500 stands for zero in the data rows.
What is the hidden score of each row? Scores go from 0 to 30, and 15 is about the middle. The score is a weighted sum of the row's numbers plus the product of two more (or one squared), each taken from its middle value.
c(245, 650, 534, 508, 282, 417, 628, 407, 391, 317, 363, 483, 555, 430, 388,
  337, 564, 354, 394, 510, 427, 545, 522, 459) ~ 27
c(601, 237, 750, 625, 556, 769, 628, 319, 446, 578, 426, 516, 658, 393, 366,
  512, 388, 246, 507, 274, 489, 710, 600, 317) ~ 24
c(422, 652, 635, 334, 528, 278, 507, 528, 556, 528, 455, 405, 421, 338, 331,
  522, 702, 650, 360, 357, 615, 699, 863, 513) ~ 18
c(413, 626, 263, 562, 386, 452, 545, 587, 458, 322, 585, 695, 192, 617, 590,
  600, 352, 689, 492, 822, 543, 437, 434, 651) ~ 14
c(497, 233, 483, 639, 418, 709, 522, 420, 379, 433, 566, 685, 480, 487, 659,
  642, 341, 428, 419, 409, 594, 548, 319, 304) ~ 15
c(496, 540, 475, 387, 615, 381, 504, 530, 554, 571, 480, 448, 386, 334, 667,
  682, 429, 531, 329, 485, 700, 509, 498, 416) ~ 14
c(652, 469, 278, 711, 371, 703, 548, 599, 511, 556, 556, 783, 443, 731, 571,
  465, 324, 593, 548, 679, 381, 421, 327, 743) ~ 14
c(475, 604, 537, 346, 748, 384, 326, 692, 545, 476, 557, 324, 388, 332, 610,
  727, 468, 478, 368, 495, 737, 545, 500, 434) ~ 16
c(555, 536, 545, 364, 800, 380, 367, 710, 550, 546, 560, 356, 413, 315, 542,
  727, 453, 320, 408, 440, 742, 633, 542, 354) ~ 15
c(444, 570, 498, 273, 682, 349, 373, 556, 605, 580, 605, 425, 313, 292, 517,
  613, 632, 539, 328, 618, 660, 547, 603, 556) ~ 12
c(570, 657, 460, 396, 770, 329, 393, 698, 617, 580, 466, 384, 340, 332, 660,
  639, 413, 497, 298, 437, 717, 656, 523, 474) ~ 13
c(346, 643, 488, 518, 445, 469, 583, 499, 439, 350, 357, 479, 306, 420, 662,
  601, 574, 742, 322, 609, 590, 463, 593, 610) ~ 16
c(423, 436, 568, 599, 262, 486, 605, 270, 450, 456, 384, 573, 410, 403, 585,
  459, 420, 351, 410, 431, 559, 586, 460, 404) ~ 15
c(611, 457, 518, 628, 508, 651, 490, 581, 435, 399, 433, 478, 841, 713, 410,
  334, 337, 461, 765, 432, 263, 554, 483, 503) ~ 14
c(303, 447, 505, 347, 416, 477, 731, 324, 430, 468, 469, 424, 605, 350, 494,
  644, 574, 653, 579, 543, 515, 567, 748, 463) ~ 18
c(629, 354, 456, 626, 402, 680, 586, 590, 467, 468, 505, 606, 674, 642, 353,
  260, 473, 495, 656, 532, 256, 475, 559, 659) ~ 7
c(572, 505, 305, 629, 409, 746, 494, 602, 552, 545, 543, 693, 531, 648, 462,
  363, 455, 669, 551, 716, 345, 224, 348, 778) ~ 11
c(413, 628, 552, 363, 571, 355, 368, 618, 485, 403, 495, 365, 366, 317, 501,
  740, 477, 414, 314, 547, 684, 464, 565, 482) ~ 15
c(512, 588, 418, 331, 707, 520, 343, 741, 536, 492, 617, 413, 338, 380, 689,
  756, 410, 575, 335, 641, 715, 444, 442, 493) ~ 14
c(523, 536, 503, 406, 706, 446, 425, 667, 480, 497, 523, 408, 432, 266, 559,
  693, 370, 269, 362, 418, 696, 656, 591, 371) ~ 14
c(522, 638, 464, 281, 769, 433, 288, 786, 565, 517, 612, 363, 346, 357, 668,
  725, 411, 428, 359, 562, 731, 528, 488, 439) ~ 16
c(561, 560, 366, 355, 825, 330, 353, 785, 613, 593, 622, 378, 401, 354, 638,
  700, 443, 413, 336, 483, 722, 545, 495, 364) ~ 20
c(493, 746, 529, 498, 327, 510, 451, 375, 596, 448, 403, 565, 403, 494, 425,
  436, 593, 733, 563, 792, 410, 681, 663, 938) ~ 16
c(444, 400, 723, 458, 509, 388, 667, 199, 445, 604, 325, 397, 488, 376, 438,
  425, 693, 404, 502, 276, 539, 582, 635, 341) ~ 14
c(685, 447, 297, 762, 294, 721, 582, 610, 527, 619, 465, 824, 600, 671, 456,
  372, 402, 476, 652, 461, 324, 740, 475, 638) ~ 18
c(586, 439, 570, 658, 355, 620, 496, 418, 496, 525, 393, 536, 684, 650, 209,
  296, 666, 533, 715, 462, 290, 494, 550, 572) ~ 13
c(563, 383, 456, 570, 331, 739, 565, 428, 515, 547, 607, 658, 637, 673, 490,
  352, 494, 466, 685, 589, 333, 399, 327, 598) ~ 16
c(585, 341, 794, 618, 524, 439, 422, 343, 472, 501, 304, 381, 697, 698, 377,
  350, 588, 356, 777, 142, 375, 609, 483, 333) ~ 16
c(706, 438, 477, 751, 352, 652, 533, 603, 510, 484, 342, 633, 633, 783, 512,
  362, 343, 513, 724, 368, 326, 574, 321, 553) ~ 13
c(482, 520, 584, 429, 649, 317, 512, 416, 573, 569, 384, 383, 407, 278, 523,
  614, 535, 401, 365, 412, 660, 656, 641, 425) ~ 12
c(361, 492, 233, 443, 415, 605, 496, 595, 483, 461, 731, 688, 409, 603, 691,
  615, 443, 709, 505, 770, 506, 282, 328, 692) ~ 21
c(739, 499, 514, 678, 482, 667, 438, 612, 548, 520, 404, 527, 673, 769, 379,
  265, 453, 478, 751, 443, 259, 514, 403, 662) ~ 11
c(683, 547, 421, 669, 353, 631, 436, 648, 496, 456, 460, 606, 643, 805, 425,
  314, 596, 637, 698, 409, 334, 275, 392, 535) ~ 13
c(650, 548, 472, 583, 468, 581, 377, 592, 577, 502, 516, 568, 600, 690, 343,
  197, 542, 653, 620, 621, 259, 321, 555, 809) ~ 8
c(706, 516, 466, 706, 438, 633, 499, 655, 517, 474, 356, 574, 669, 769, 398,
  292, 355, 469, 791, 428, 278, 535, 377, 619) ~ 11
c(745, 445, 381, 773, 329, 737, 428, 621, 650, 646, 504, 676, 617, 746, 315,
  413, 434, 457, 711, 591, 324, 464, 363, 657) ~ 19
c(589, 487, 431, 679, 289, 822, 501, 621, 473, 500, 476, 638, 512, 687, 404,
  368, 532, 708, 557, 548, 353, 443, 465, 781) ~ 14
c(444, 520, 386, 602, 232, 621, 730, 448, 442, 321, 442, 713, 454, 474, 386,
  415, 574, 359, 412, 554, 437, 408, 415, 508) ~ 28
c(568, 418, 548, 463, 531, 602, 676, 388, 463, 663, 535, 384, 602, 627, 348,
  345, 699, 832, 684, 596, 341, 491, 834, 696) ~ 16
c(324, 574, 569, 344, 505, 193, 602, 265, 381, 407, 387, 338, 589, 406, 424,
  356, 497, 409, 518, 400, 446, 504, 619, 387) ~ 13
c(571, 313, 335, 670, 299, 653, 619, 398, 541, 722, 578, 768, 515, 667, 443,
  568, 342, 323, 655, 712, 448, 522, 279, 451) ~ 23
c(668, 396, 472, 721, 271, 583, 701, 482, 589, 640, 376, 649, 550, 647, 628,
  462, 360, 277, 532, 321, 421, 566, 168, 324) ~ 17
c(372, 571, 676, 375, 512, 313, 589, 388, 409, 441, 343, 340, 407, 373, 447,
  562, 668, 438, 409, 383, 610, 539, 722, 327) ~ 15
c(559, 364, 599, 509, 407, 618, 444, 354, 445, 470, 572, 511, 737, 660, 321,
  425, 597, 306, 692, 227, 374, 489, 515, 188) ~ 17
c(416, 456, 611, 345, 688, 364, 542, 361, 487, 633, 580, 393, 505, 322, 536,
  565, 607, 582, 333, 474, 628, 455, 696, 435) ~ 14
c(578, 396, 357, 573, 542, 492, 563, 475, 697, 694, 525, 651, 370, 548, 891,
  496, 290, 425, 458, 628, 585, 250, 252, 426) ~ 16
c(678, 343, 596, 855, 345, 605, 608, 379, 477, 492, 210, 604, 520, 620, 313,
  361, 605, 408, 569, 204, 383, 850, 497, 504) ~ 11
c(501, 751, 388, 615, 452, 435, 625, 713, 500, 351, 233, 605, 189, 389, 722,
  532, 312, 484, 378, 570, 580, 633, 510, 761) ~ 7
c(675, 360, 599, 793, 419, 615, 538, 523, 509, 533, 227, 554, 778, 494, 302,
  368, 404, 129, 677, 189, 382, 718, 403, 312) ~ 13
c(462, 546, 307, 242, 777, 297, 487, 412, 522, 533, 738, 326, 434, 550, 611,
  297, 519, 809, 637, 733, 452, 268, 762, 680) ~ 11
c(607, 498, 500, 439, 744, 292, 394, 653, 661, 663, 505, 383, 266, 416, 705,
  672, 435, 501, 390, 389, 744, 609, 486, 413) ~ 22
c(583, 520, 567, 511, 523, 467, 377, 504, 534, 463, 479, 404, 816, 657, 205,
  231, 546, 349, 704, 433, 249, 393, 483, 494) ~ 14
c(578, 360, 686, 579, 529, 530, 436, 413, 553, 591, 454, 474, 803, 465, 239,
  437, 379, 023, 517, 222, 441, 650, 529, 145) ~ 17
c(274, 439, 549, 502, 319, 452, 660, 276, 358, 447, 484, 578, 465, 559, 604,
  380, 496, 629, 512, 499, 452, 344, 377, 508) ~ 14
c(472, 323, 524, 550, 244, 569, 646, 209, 506, 512, 574, 693, 518, 519, 466,
  584, 538, 366, 569, 476, 429, 408, 565, 397) ~ 15
c(779, 338, 469, 743, 375, 735, 452, 585, 518, 619, 464, 639, 712, 713, 238,
  343, 515, 452, 725, 394, 305, 577, 484, 561) ~ 13
c(384, 574, 506, 264, 618, 299, 443, 215, 584, 597, 664, 407, 391, 364, 592,
  587, 682, 527, 385, 449, 560, 443, 622, 519) ~ 18
c(757, 423, 449, 720, 459, 632, 433, 579, 629, 646, 449, 557, 695, 753, 263,
  314, 499, 475, 726, 482, 268, 443, 380, 617) ~ 13
c(764, 221, 380, 681, 447, 861, 494, 652, 483, 645, 673, 646, 627, 722, 440,
  456, 416, 473, 671, 535, 362, 470, 270, 482) ~ 13
c(568, 323, 455, 660, 330, 792, 440, 556, 396, 533, 564, 671, 831, 568, 420,
  438, 386, 482, 645, 398, 332, 473, 351, 438) ~ 17
c(452, 411, 613, 453, 403, 600, 488, 315, 500, 511, 614, 624, 473, 453, 695,
  599, 434, 410, 391, 471, 568, 413, 293, 248) ~ 21
c(384, 616, 471, 317, 596, 387, 463, 513, 511, 456, 610, 477, 233, 389, 683,
  632, 493, 629, 384, 648, 655, 474, 661, 617) ~ 12
c(585, 418, 772, 512, 694, 413, 401, 364, 525, 500, 439, 269, 730, 482, 283,
  299, 669, 261, 744, 065, 395, 609, 726, 324) ~ 12
c(589, 364, 468, 704, 363, 697, 571, 445, 501, 520, 392, 643, 706, 624, 404,
  341, 390, 372, 607, 411, 294, 506, 316, 446) ~ 14
c(347, 533, 439, 623, 331, 412, 761, 359, 462, 487, 438, 525, 457, 595, 416,
  320, 728, 538, 465, 501, 393, 390, 329, 463) ~ 26
c(464, 568, 534, 249, 897, 266, 348, 617, 489, 452, 678, 260, 360, 411, 687,
  619, 578, 703, 565, 655, 666, 484, 691, 629) ~ 21
c(469, 307, 399, 581, 531, 577, 621, 293, 553, 714, 593, 654, 352, 431, 766,
  545, 391, 364, 424, 452, 485, 514, 434, 322) ~ 18
c(301, 688, 481, 292, 565, 336, 441, 570, 360, 279, 543, 334, 295, 437, 615,
  602, 595, 724, 457, 752, 571, 388, 653, 655) ~ 12
c(378, 588, 655, 298, 615, 426, 456, 528, 418, 351, 501, 362, 473, 321, 574,
  674, 407, 480, 396, 534, 677, 494, 602, 367) ~ 20
c(467, 604, 376, 285, 644, 300, 596, 591, 489, 546, 522, 442, 581, 455, 829,
  617, 267, 528, 403, 592, 580, 411, 185, 324) ~ 21
c(306, 412, 622, 452, 425, 473, 615, 272, 431, 434, 506, 519, 478, 432, 668,
  560, 390, 396, 370, 487, 526, 492, 461, 328) ~ 17
c(515, 405, 522, 632, 361, 576, 639, 287, 372, 412, 352, 645, 632, 573, 379,
  385, 515, 632, 566, 525, 324, 435, 589, 650) ~ 11
c(370, 680, 488, 437, 597, 332, 520, 609, 515, 379, 397, 385, 283, 367, 633,
  651, 496, 509, 340, 509, 686, 599, 668, 512) ~ 13
c(733, 456, 561, 696, 503, 672, 467, 566, 570, 569, 410, 537, 767, 743, 291,
  295, 404, 429, 791, 402, 275, 596, 423, 567) ~ 13
c(463, 390, 497, 458, 534, 888, 507, 409, 477, 602, 824, 528, 478, 527, 386,
  499, 560, 665, 610, 817, 458, 443, 476, 701) ~ 24
c(524, 622, 302, 726, 301, 589, 678, 509, 562, 477, 361, 686, 422, 628, 545,
  354, 559, 746, 467, 513, 387, 358, 405, 759) ~ 18
c(367, 501, 380, 415, 366, 436, 445, 546, 473, 365, 711, 456, 733, 486, 528,
  568, 499, 237, 458, 397, 496, 259, 227, 167) ~ 26
c(510, 418, 609, 549, 376, 482, 450, 301, 572, 633, 516, 580, 511, 327, 425,
  554, 528, 313, 313, 352, 568, 567, 459, 305) ~ 18
c(455, 453, 496, 745, 248, 731, 638, 443, 403, 475, 466, 716, 442, 605, 427,
  634, 558, 592, 394, 564, 429, 569, 492, 572) ~ 17
c(633, 427, 519, 699, 374, 604, 567, 383, 551, 590, 424, 591, 714, 662, 259,
  278, 508, 408, 714, 385, 290, 600, 431, 524) ~ 16
c(372, 573, 491, 454, 487, 518, 488, 460, 474, 452, 557, 508, 165, 469, 626,
  668, 561, 664, 303, 637, 628, 532, 554, 671) ~ 13
c(305, 857, 408, 247, 510, 393, 493, 674, 436, 293, 501, 370, 423, 369, 336,
  382, 708, 614, 419, 669, 475, 430, 775, 763) ~ 20
c(471, 543, 394, 379, 657, 386, 503, 622, 587, 576, 526, 502, 308, 420, 818,
  716, 359, 514, 378, 495, 700, 584, 443, 435) ~ 18
c(496, 584, 315, 491, 348, 482, 513, 549, 575, 649, 615, 600, 263, 392, 633,
  591, 582, 610, 263, 527, 610, 461, 508, 552) ~ 17
c(517, 504, 651, 337, 706, 312, 342, 547, 557, 568, 545, 296, 403, 319, 365,
  598, 704, 240, 462, 318, 679, 699, 729, 331) ~ 19
c(419, 315, 705, 443, 607, 395, 484, 125, 447, 542, 464, 468, 746, 426, 253,
  386, 542, 412, 597, 522, 385, 435, 656, 446) ~ 9
c(401, 534, 522, 360, 590, 379, 399, 551, 505, 462, 635, 386, 391, 358, 348,
  763, 629, 516, 338, 616, 673, 569, 757, 396) ~ 15
c(425, 735, 282, 414, 512, 517, 431, 827, 434, 231, 560, 483, 438, 533, 417,
  506, 571, 845, 453, 854, 476, 199, 659, 823) ~ 11
c(496, 667, 366, 532, 452, 338, 396, 502, 667, 506, 431, 476, 451, 611, 297,
  577, 771, 917, 670, 744, 459, 514, 776, 920) ~ 27
c(756, 337, 445, 733, 455, 787, 406, 696, 486, 521, 539, 613, 732, 716, 362,
  302, 372, 374, 712, 371, 309, 483, 298, 449) ~ 13
c(408, 411, 587, 693, 339, 482, 707, 248, 498, 481, 363, 616, 397, 603, 600,
  430, 667, 699, 559, 522, 461, 392, 515, 653) ~ 10
c(374, 640, 421, 338, 585, 332, 617, 521, 535, 465, 457, 355, 389, 303, 536,
  650, 569, 584, 420, 651, 651, 592, 619, 572) ~ 17
c(423, 575, 547, 553, 388, 504, 528, 513, 466, 317, 473, 452, 561, 658, 298,
  321, 663, 679, 675, 645, 316, 379, 667, 782) ~ 11
c(474, 467, 551, 446, 571, 430, 563, 468, 511, 503, 484, 507, 288, 411, 714,
  647, 509, 479, 291, 377, 661, 421, 398, 437) ~ 11
c(460, 607, 509, 336, 601, 343, 458, 588, 597, 538, 589, 415, 304, 288, 523,
  572, 531, 541, 314, 618, 652, 632, 732, 605) ~ 11
c(588, 443, 578, 551, 455, 625, 454, 477, 430, 448, 431, 476, 779, 749, 269,
  370, 626, 690, 784, 411, 322, 455, 494, 490) ~ 18
c(354, 472, 586, 469, 509, 516, 478, 483, 418, 492, 465, 483, 655, 246, 523,
  548, 466, 544, 442, 364, 610, 700, 696, 349) ~ 16
c(719, 320, 622, 655, 535, 507, 490, 429, 569, 606, 366, 513, 738, 635, 415,
  233, 406, 173, 698, 152, 339, 706, 350, 301) ~ 14
c(539, 578, 409, 650, 260, 525, 593, 518, 552, 479, 404, 594, 470, 638, 373,
  325, 674, 665, 542, 545, 310, 566, 525, 832) ~ 13
c(414, 747, 347, 251, 854, 314, 391, 550, 571, 519, 775, 312, 396, 366, 720,
  623, 515, 477, 564, 663, 631, 342, 491, 520) ~ 22
c(480, 528, 320, 476, 426, 643, 375, 558, 483, 528, 737, 688, 401, 401, 542,
  742, 479, 690, 323, 689, 624, 452, 592, 578) ~ 18
c(342, 644, 482, 296, 663, 423, 249, 698, 398, 279, 581, 347, 393, 353, 553,
  683, 434, 452, 421, 575, 712, 422, 555, 423) ~ 18
c(459, 362, 702, 501, 442, 451, 423, 353, 370, 420, 387, 459, 584, 374, 392,
  476, 514, 308, 454, 128, 571, 618, 578, 232) ~ 13
c(655, 457, 517, 629, 487, 661, 527, 490, 514, 595, 449, 616, 779, 684, 247,
  300, 594, 755, 629, 463, 290, 522, 657, 654) ~ 21
c(468, 614, 670, 456, 506, 388, 317, 491, 515, 349, 417, 378, 526, 334, 248,
  473, 777, 781, 416, 676, 528, 538, 809, 788) ~ 14
c(495, 508, 525, 423, 610, 433, 439, 645, 485, 445, 462, 414, 425, 366, 634,
  744, 373, 406, 372, 517, 724, 516, 439, 268) ~ 14
c(557, 541, 265, 504, 478, 557, 525, 674, 601, 543, 557, 631, 344, 689, 700,
  499, 427, 722, 523, 808, 455, 170, 382, 833) ~ 12
c(552, 491, 502, 619, 395, 561, 362, 290, 571, 570, 632, 653, 291, 403, 430,
  667, 499, 572, 286, 699, 586, 453, 520, 606) ~ 16
c(433, 594, 523, 375, 676, 318, 397, 584, 521, 436, 527, 303, 341, 329, 560,
  696, 495, 524, 380, 555, 711, 544, 639, 471) ~ 15
c(612, 357, 643, 608, 443, 558, 390, 252, 603, 673, 480, 533, 696, 610, 517,
  357, 425, 218, 665, 260, 342, 495, 230, 329) ~ 22
c(379, 499, 326, 501, 392, 512, 657, 418, 432, 369, 585, 552, 342, 460, 668,
  557, 539, 607, 496, 772, 489, 332, 438, 709) ~ 13
c(693, 356, 342, 765, 222, 717, 603, 518, 536, 628, 472, 787, 529, 579, 364,
  372, 544, 633, 611, 418, 359, 624, 606, 666) ~ 12
c(454, 375, 535, 581, 365, 599, 699, 261, 606, 658, 608, 508, 622, 491, 494,
  524, 291, 259, 488, 420, 436, 405, 402, 243) ~ 27
c(665, 402, 449, 696, 364, 759, 509, 543, 569, 568, 519, 767, 307, 578, 741,
  587, 293, 299, 423, 532, 531, 495, 184, 423) ~ 14
c(313, 510, 540, 347, 618, 254, 465, 419, 500, 468, 545, 323, 436, 315, 527,
  439, 706, 691, 397, 568, 576, 452, 585, 600) ~ 12
c(414, 572, 460, 337, 387, 512, 406, 406, 505, 470, 554, 542, 270, 502, 825,
  525, 289, 795, 455, 556, 540, 453, 438, 722) ~ 16
c(505, 525, 530, 528, 383, 676, 547, 494, 412, 391, 584, 623, 503, 665, 633,
  408, 251, 366, 464, 617, 321, 425, 323, 570) ~ 15
c(561, 447, 419, 593, 344, 639, 648, 465, 608, 614, 459, 702, 516, 696, 547,
  348, 507, 670, 674, 623, 351, 400, 364, 744) ~ 11
c(449, 580, 570, 367, 639, 334, 447, 480, 510, 470, 527, 355, 413, 324, 533,
  605, 497, 322, 337, 347, 679, 629, 626, 338) ~ 16
c(478, 713, 455, 430, 631, 395, 600, 642, 464, 469, 377, 420, 249, 366, 647,
  422, 577, 787, 419, 364, 605, 700, 851, 806) ~ 6
c(333, 505, 601, 401, 546, 350, 560, 279, 500, 499, 543, 505, 448, 440, 636,
  559, 617, 523, 362, 522, 587, 340, 395, 313) ~ 21
c(452, 385, 660, 612, 386, 409, 518, 381, 481, 539, 363, 416, 336, 442, 629,
  770, 554, 581, 384, 420, 656, 667, 581, 524) ~ 25
c(583, 541, 349, 603, 447, 768, 453, 619, 518, 512, 556, 690, 624, 727, 444,
  491, 377, 580, 746, 715, 336, 267, 394, 640) ~ 12
c(527, 486, 598, 697, 333, 695, 590, 529, 459, 476, 360, 617, 607, 442, 387,
  438, 305, 127, 353, 331, 417, 685, 347, 349) ~ 28
c(449, 431, 757, 494, 508, 561, 456, 335, 401, 472, 480, 424, 588, 603, 320,
  318, 661, 804, 669, 430, 326, 761, 664, 775) ~ 12
c(312, 538, 435, 407, 392, 663, 466, 554, 323, 312, 646, 592, 453, 440, 708,
  592, 309, 537, 367, 688, 554, 502, 408, 488) ~ 18
c(465, 316, 636, 541, 369, 363, 601, 248, 418, 525, 446, 562, 563, 480, 543,
  422, 577, 401, 557, 245, 464, 574, 367, 221) ~ 14
c(260, 557, 544, 462, 443, 431, 568, 383, 482, 395, 485, 431, 338, 424, 648,
  549, 566, 669, 409, 623, 618, 376, 543, 526) ~ 17
c(441, 528, 548, 434, 614, 405, 429, 569, 507, 502, 563, 421, 318, 327, 599,
  640, 546, 541, 331, 430, 709, 602, 626, 430) ~ 14
